In the rows, zero is written as 128.
One turn sends every row of this set to another row. A few are shown first. Where does it send the rows asked after them?
z_984: [133 119 137 146 120 129  94 144 139 149 103 102 120 145]
z_559: [104 101 142 131 131 136 119 149 125 158 115 109 139 141]
z_424: [134 104 143 108  97 172 112 129 144 152 120 125 136 134]
z_258: [130 103 130 116  90 163 100 142 154 128 114 132 129 122]
z_335: [132 110  93 118  99 144 128 152 149 138 100 115 145 134]
z_823: [147  92 116 126 122 149 143 156 115 131 119 123 122 142]
z_53: [135 114 141 140 113 127  92 150 136 141 100  96 124 151]
z_534: [138 114 140 113  90 171 101 134 152 136 112 117 134 129]
z_758: [128 106 118 141 113 160 121 153 123 103 108  96 137 135]
z_239: [133 118 127 145 121 133 114 156 128 120 122 125 107 138]
z_315: [110 101 138 118 111 158 110 138 146 123 123 128 144 114]
z_339: [127  93 133 110  97 163 111 137 146 144 123 141 131 127]
z_215: [125 126 126 133  91 120 124 135 123 146 136 112 130 133]
z_622: [118 107 140 116 105 171 116 127 148 132 114 111 156 134]
z_867: [115  96 138 116 111 168 119 126 139 132 127 125 151 126]
z_692: [140 121 121 148 126 142 120 150 127 124 121 123 106 128]
z_278: [124 124 146 138 129 156 118 142 115 133 123  93 132 134]
z_30: [136 120 120 148 118 133 113 151 133 129 122 126 104 133]
z_974: [139 102 112 120  79 128 131 147 124 135 114  96 146 130]
z_906: [110  82 114 133 116 139 120 161 132 127 100 112 146 142]
z_651: [114 112 140 117 105 160 108 138 156 125 110 114 150 121]
z_557: [148  87 131 120 113 144 122 149 121 151  97  93 140 155]
z_155: [151  84 108 130 121 154 139 150 117 132 111 116 127 135]
z_275: [135 113 133 128 111 140  97 119 116 148 138 106 130 124]
z_84: [128  99 123 110 112 125 109 148 136 164 111 112 139 112]
z_287: [138 114 134 143 107 127  91 144 140 148 100  96 123 148]
z_280: [144  84 124 129 115 141 114 143 129 157  93  94 141 152]
z_924: [140 124 115 127  88 137 141 140 118 132 132 105 133 128]
z_561: [154  85 124 124 108 145 121 143 123 156  99  92 138 149]
z_254: [141 124 104 137  97 159 116 123 129 122 126 110 135 145]
z_742: [151  93 111 128 119 150 143 150 118 137 120 121 119 133]
z_720: [123 105 123 127  83 111 114 142 128 149 119 103 141 134]

z_720 turns into z_215
z_254 turns into z_335
Where do these go?
z_561 turns into z_287
z_906 turns into z_559
z_280 turns into z_984
z_424 turns into z_534
z_651 turns into z_315
z_823 turns into z_557

One turn sends every row of this set to another row. A few are shown first. Where does it send the rows asked after them?
z_996: [141 132 137 108 114 113 123 130 109 121 122 145 134 109 116 125 124 127
 104 123 103  98 104 131 137 135 131 134 129 144 123 126 140 121 127 126
 145]
z_506: [133 122 147 127 127 143 100 125 118 112 131 114 129 139 157 122 157 145
 128 148 147 137 134 123 126 116 121 148 115 120 132 158 130 146 129 121
 128]
z_555: [141 136 136 134 127 137  95 116 125 105 113  98 119 138 130 132 155 129
 135 141 130 134 137 141 127 147 131 113 129 150 123 107 151 114 151 147
 102]
z_625: [135 125 136 122 107 111 120 122 110 123 126 139 124 115 125 126 133 127
 109 120 120  99 113 125 151 159 138 142 128 138 121 111 140 128 147 129
 147]
z_470: [123 133 107 111 104 138 133 138 147 134 112  95 117 122 134 101 148 126
 124 132 123 118 114 129 132 144 116 110 114 133 102 118 142 139 114 121
 102]
z_989: [151 124 138 113 124 152 144 152 148 114 141 117 114 139 159 131 130 139
 145 145 129 126 120 124 133 111 128 139 149 127 134 131 141 104 122 119
 131]
z_208: [133 125 143 118 120 136 110 111 113 120 144 111 140 141 146 129 158 143
 125 155 139 132 133 141 122 122 115 147 110 112 128 151 137 148 122 134
 132]
z_459: [129 111 125 123 129 162 132 148 136 127 131 114 150 140 152 140 135 140
 142 152 126 127 127 113 151 115 130 137 144 128 135 136 148 113 124 121
 137]
z_343: [143 119 141 119 138 115 125 123 113 123 133 130 121 109 130 127 132 141
 115 112 110 108 103 119 153 157 135 124 131 134 126 116 147 130 124 129
 154]
z_41: [141 141 128 142 117 137  97 120 122 112 113  96 116 126 127 138 149 135
 138 129 132 128 132 139 108 136 125 112 130 140 121 105 141 132 143 147
  94]
z_466: [135 122 156 104 140 119 115 112 128  92 119 114 132 114 105 117 116 127
 110 117 129 115 138 122 143 109 126 130 126 127 126 133 128 131 132 150
 116]
z_975: [144 118 151  95 135 128 128 113 114  96 114 112 123 117 103 118 112 121
 121 119 132 127 141 126 133 114 138 129 125 122 118 146 135 133 139 135
 107]
z_536: [139 113 139 126 120 155 138 153 140 117 128 119 136 135 143 144 128 127
 131 137 129 134 136 131 137 121 142 140 160 125 135 139 139 100 116 118
 136]
z_46: [110 121 105 106 101 132 146 144 141 120 114 115 122 138 140 114 144 132
 126 134 136 127 137 123 117 145 114 114 114 134 101 118 150 143 114 133
 104]
z_379: [136 114 100 109  99 137 135 139 138 118 103 113 110 127 146 115 141 125
 133 127 131 124 128 123 118 158 101 103 119 132 111 117 142 130 130 136
 108]

z_466 turns into z_506
z_208 turns into z_555
z_625 turns into z_536
Where do these go?
z_989 turns into z_470
z_379 turns into z_996

One turn sends every row of this set to another row. A few are shown first. Where does it send the rows asked after them?
z_667: [106 133 163 138 127  98 148 135 147 135 174 152 120 133  97 105 143 136
 151 125 131 149 118 113 105  96 128 115 152 121 129 140 102 125 133 129
 107 132  96 115  96 126 130 135 128 153 137]
z_954: [ 98 136 158 141 129  91 139 132 143 129 177 161 138 138 101 117 150 136
 140 126 129 136 118 115 110  94 136 107 149 123 136 147 115 121 143 138
 108 132 112 119  91 130 136 122 126 137 115]
z_655: [105 141 163 139 133  98 153 126 146 132 165 150 117 128 103 111 146 131
 150 129 130 141 130 119 108  93 125 114 161 120 142 130 110 124 153 123
 114 131 105 126 102 123 149 142 124 137 135]
z_931: [102 135 155 122 132 128 166 139 142 159 162 132 115 144 108 116 103 130
 140 129 124 167 121 126 137 108 142 103 146 102 140 133 122 136 130 125
 119 134 105 130 102 128 118 118 134 163 137]
z_185: [113 126 133 137 154 110 142 133 133 121 140 161 110  92 117 137 126 123
 122 108  96 142 138 104 141 126 101 127 117 134 153 159 104 154 115 122
 127 140 108  98 105 117 123 129 118 122 141]
z_113: [119 122 117 137 152 138 141 125 120 123 143 168  96 110 133 135 141 137
 113 113  91 141 128 116 143 131 110 125 104 141 127 149 106 148 121 134
 134 137 124 114 120 125 108 135 119 117 143]
z_188: [107 128 149 121 133  99 130 144 135 140 167 156 154 133  98 114 143 127
 120 115 119 127 128 114 127 105 140 110 139 109 135 155 117 135 151 112
  99 132 137 144 130 142 140 129 130 115 127]
z_296: [108 113 159 124 131 139 118 137 140 127 155 160 148 149 107 105 156 120
 112 115 133 140 121 132 128 132 153  94 140 120 117 154 122 138 162 137
 130 130 138 136 122 132 118 123 131 129 133]
z_103: [124 108 158 116 141 147 133 142 140 128 157 158 136 144  96  97 149 124
 118 109 129 151 121 126 121 135 148 104 137 120 120 142 116 134 160 124
 123 124 133 135 135 134 112 147 133 124 145]
z_940: [128 129 158 122 142 114 144 142 134 134 158 149 137 128  97  97 145 126
 134 117 121 130 135 107 123 100 135 115 151 114 143 147 112 134 160 108
  99 126 131 140 129 124 144 150 126 109 142]
z_798: [109 128 122 119 160 137 153 135 136 134 141 158 104 103 133 133 119 132
 120 121 100 154 129 113 139 134 111 128 103 126 140 148 115 150 125 146
 145 147 132  93 104 123 106 131 119 122 135]
z_25: [ 93 134 153 131 132 118 151 132 131 157 169 141 128 144 109 112 117 129
 130 131 125 157 113 125 140 104 145  99 155 106 143 141 132 139 134 145
 121 144 108 126 106 130 128 106 142 154 119]
z_484: [107 120 121 129 158 126 142 133 128 125 137 174 106 115 114 120 143 126
 105 105  91 156 132 109 135 124 103 125 113 136 140 171  99 144 130 127
 125 155 127  96 118 123 124 144 111 119 149]
z_879: [ 92 135 121 136 150 110 153 123 136 119 139 165  96 110 133 131 126 126
 124 117  99 160 129  99 142 124 107 123 116 135 135 145 115 144 122 128
 147 143 112  90 105 134 114 135 129 133 145]
z_142: [118 135 145 122 134 149 152 136 143 144 152 135 110 145 135 114 130 131
 130 137 127 148 138 136 142 110 147  85 141 110 122 135 117 125 155 129
 128 117 130 152 102 112 110 134 121 140 137]
z_214: [102 104 124 125 157 121 134 135 134 132 141 172 108 113 105 120 144 132
 111 100  96 156 120 111 136 143 106 127 119 128 137 157  97 149 135 125
 114 152 121  85 104 109 119 126 115 115 147]
z_322: [100 130 136 121 131 130 139 139 146 133 158 138 133 139 126 116 135 135
 108 134 121 138 127 135 153 106 147  84 136 102 124 145 123 125 152 143
 126 120 129 151 101 118 105 120 128 151 115]
z_79: [104 118 103 135 150 125 134 125 132 123 153 164  94 118 129 125 142 145
 111 106  89 150 125 113 149 146 109 114 103 131 119 146 105 137 127 121
 118 130 128 110 112 118 108 131 117 113 141]
z_714: [ 81 129 115 135 143 109 149 122 151 116 144 167  94 116 115 125 123 138
 125 116 104 160 118 109 142 140 101 118 114 126 135 139 104 140 131 131
 135 144 124  85  94 121 111 132 121 132 140]
z_801: [102 120 123 137 146 101 142 130 137 121 144 160 103 100 110 125 120 133
 125 108  91 137 122 100 160 132 103 128 118 127 143 145 104 155 119 115
 113 136 113 101 106 115 120 122 128 120 141]
z_709: [128 113 152 116 136 147 137 137 130 135 142 158 129 144 108 107 157 119
 120 118 131 149 131 132 119 120 150  94 153 121 124 141 111 134 174 123
 126 129 133 139 124 121 115 141 125 115 149]
z_253: [117 129 153 121 140 105 137 145 139 137 168 146 140 122  89 111 149 134
 129 115 116 132 126 114 111 106 127 125 139 107 134 140 105 129 149 102
  89 126 124 146 130 137 135 148 123 120 137]
z_754: [116 129 141 113 129 143 147 144 147 126 149 137 117 137 122 117 132 132
 119 131 127 152 125 135 140 115 148  87 136 106 118 131 110 122 154 132
 124 110 121 148 102 118  82 135 131 144 131]
z_420: [110 143 152 127 130 123 167 131 137 160 157 128 111 136 118 103 118 133
 149 137 131 158 126 122 127  99 142 104 163 106 140 131 119 140 141 137
 132 142 113 122 102 123 127 122 131 153 137]
z_919: [109 123 115 126 149 131 142 131 136 138 149 149 103 104 121 128 115 142
 126 110 103 153 119 114 145 157 113 120 109 120 138 142 111 157 123 136
 132 145 133  94 110 117 102 116 121 115 136]

z_25 turns into z_322
z_798 turns into z_113
z_253 turns into z_667
Where do these go?
z_79 turns into z_214
z_420 turns into z_142

One turn sends every row of this set to another row. A few are shown first. Where does it send the rows asked after them?
z_244: [107 105 156 117  99 121 137 114 119 121 125 134 115 133 114 130 127 133
 158 163 102 134 130 115 128 109 151 119 108 130 127 109 115 130]
z_999: [120 116 117 134 107 112 142  96 121 148 128 140 130 130 113 102 129 136
 145 122 118 126 114  81 132 108 127 115 167 117 159 132  98 135]
z_547: [138 101 119 132 101  99 131 103 122 163 114 114 117 134  88 125 125 151
 174 151  96 131 145  99 123 111 134 116 163 110 144 121  90 133]
z_601: [164  93 137 118 127 131 150 118 108 141 110 120 128 139  90 121 150 141
 118 116 107 133 126 112 130  91 130 109 145 124 123 121 118 129]
z_875: [145 114 147 149 120 132 112 113  97 149 138 107 126 148  98 136 144 107
 161 129 125 147 147  89 132 121 130 115 145 112 123 117  85 120]
z_819: [151  94 153 155  98 131 124 117 116 136 112 122 114 141 114 108 141 145
 109 133  95 144 112 101 136  92 147 116 133 137 127 114 100 145]
z_916: [158 110 149 123 118 131 131 113 117 127 117 107 112 138  77 121 137 152
 120 123 106 153 136 131 132  98 131 111 155 137 129 122 104 128]
z_68: [120 112 132 143 121 109 134 119 140 160  97 134 109 145  99 142 150 157
 134 138 107 141 147 105 114 135 121 120 156 129 108 134 100 111]
z_791: [148 103 160 125 106 134 131 118 117 160 134 109 137 141 105 120 131 123
 153 141 101 166 145  80 126 145 129 118 130 132 129 123  86 120]
z_29: [131 104 126 138  96 100 134  95 127 147 100 141 125 111 104 127 131 152
 160 142 106 140 122 104 123 120 112 111 148 114 131 101  97 147]
z_362: [107 108 152 144 122 116 155 114 122 147 128 154 105 132 117 110 133 146
 123 137 123 146 135 114 128 136 145 103 154 135 150 122  90 134]
z_588: [128 100 133 148 130 111 133  92 121 148  98 131 110 128 117 146 150 159
 147 140 127 137 136  96  97 116 137 117 158 127 131 130 116 114]
z_756: [100 103 152 149 121 115 143 112 102 170 123 119  96 135 110 106 133 128
 118 136 127 135 130 104 106 128 138 121 164 128 137 137  87 138]
z_934: [126  89 143 139 113 109 136  96  97 167 114 118  98 141 121 127 147 145
 138 141 124 118 147  87  99 113 152 124 155 123 143 140  98 129]
z_788: [ 94 117 150 121  98 121 138 117 103 147 117 100 129 152 113 122 134 114
 139 135 110 117 126 101 123 116 141 133 108 118 120 135 102 118]
z_541: [160  97 141 141 132 123 137 125 101 159 108 100 143 149  96 110 145 143
 127 118 103 137 118 103 127 108 137 110 129 123 134 135 109 121]
z_511: [122 117 116 132 116 108 130 109 115 154 119 108 104 126  89 119 123 129
 150 135 108 121 116  86 123 116 126 121 189 118 137 122 107 135]
z_34: [111 112 138 126  86 103 135 110 138 147 105 117 119 135  96 123 141 149
 141 132 102 137 109  96 132 138 112 117 162 131 137 108  73 136]
z_342: [136  87 148 130  98 156 147 109 115 151 118 137 136 127 119 127 134 105
 136 128 121 150 132  85 127 114 136 116 142 117 129  96 101 120]
z_532: [157 113 158 152 111 129 119 111 115 141 114 111 119 142 100 101 138 141
 122 139  96 156 144 125 138  92 129 114 138 132 123 119  91 138]
z_88: [ 79 111 161 134 106 123 137 116 119 129 121 113 127 138 106 125 125 130
 145 141 108 153 104 117 115 120 137 127 115 128 129 121 108 122]
z_126: [127 113 146 131 114 109 143 120 127 157 105 157 103 143 109 124 146 147
 129 141 108 130 161 113 142 145 141 114 144 124 127 115  91 122]
z_770: [ 95 122 129 125 129 125 133 110 120 125 131 113 123 142  95 137 125 125
 154 139 112 146 123 119 120 104 134 131 135 128 118 138 129 112]
z_583: [144  98 147 127 117 138 124 107 130 127 125 123 107 125  80 142 123 124
 136 138 117 164 115  84 121 144 138 130 140 114 115 119  94 132]
z_558: [116 107 153 128 106 125 153  99 121 144 130 131 124 144 117 120 136 126
 142 131  88 161 136 128 128 120 101 116 133 145 143 142 102 143]
z_988: [125 119 146 170 128 113 132 108 102 149 107 124 119 138 118 137 142 114
 159 120  98 137 110 100 121 111 125 120 137 109 129 137 130 123]
z_382: [134 101 128 127 108 113 167 127 136 146 111 114 105 154  95 158 142 126
 147 133  90 122 117  99 126 112 143 109 136 126 118 145 103 125]
z_145: [125 105 161 146  90 123 115 111 116 140 122 126 106 149 103 125 131 134
 156 134 112 130 120 101 115 101 153 122 135 134 170 153 100 110]
z_363: [124 118 136 128  96 105 129  98 119 161 102 124 131 134 108  98 136 128
 146 132 119 122 124 100 150 136 136 123 155 116 155 116  73 122]
z_761: [106 117 140 120 110 123 133 119 120 138 126 112 112 151  98 129 123 122
 152 157  88 128 152 115 127 108 133 131 118 116 104 133 111 128]
z_157: [108 113 139 111 116 121 143 104 109 122 127 123 126 146 113 134 142 122
 152 140 125 117 125  97 127  96 153 124 116 125 139 128 123 110]
z_928: [143 108 148 117 125 107 140 104 121 142 103 137 106 130  72 135 134 118
 152 148 117 142 131 133 136 130 134 120 119 126 147 126 110 120]
z_844: [117 106 163 131  94 145 137 107 121 139  99 115  92 134 119 119 133  97
 127 145 106 113 121 116 127 111 131 121 151 132 131 124  94 134]
z_11: [150  83 126 138 105 136 141 107 123 139 142 138 126 140 116 144 140 122
 156 134 115 157 127  87 132 104 148 120 144 118 106 123  89 135]
z_932: [148  96 154 152 122 128 120 123 110 138 106 100 120 146  93 115 137 148
 113 124 103 141  96  96 128 116 154 117 135 130 144 122 106 127]
z_641: [127 105 142 131  92 152 124 119 115 134 139 116 116 138  86 147 122 127
 132 108 133 150 124  85 114 124 135 113 150 126 139 123  91 117]

z_916 turns into z_532
z_11 turns into z_583
z_988 turns into z_382
Where do these go?
z_88 turns into z_788
z_362 turns into z_756
z_547 turns into z_29

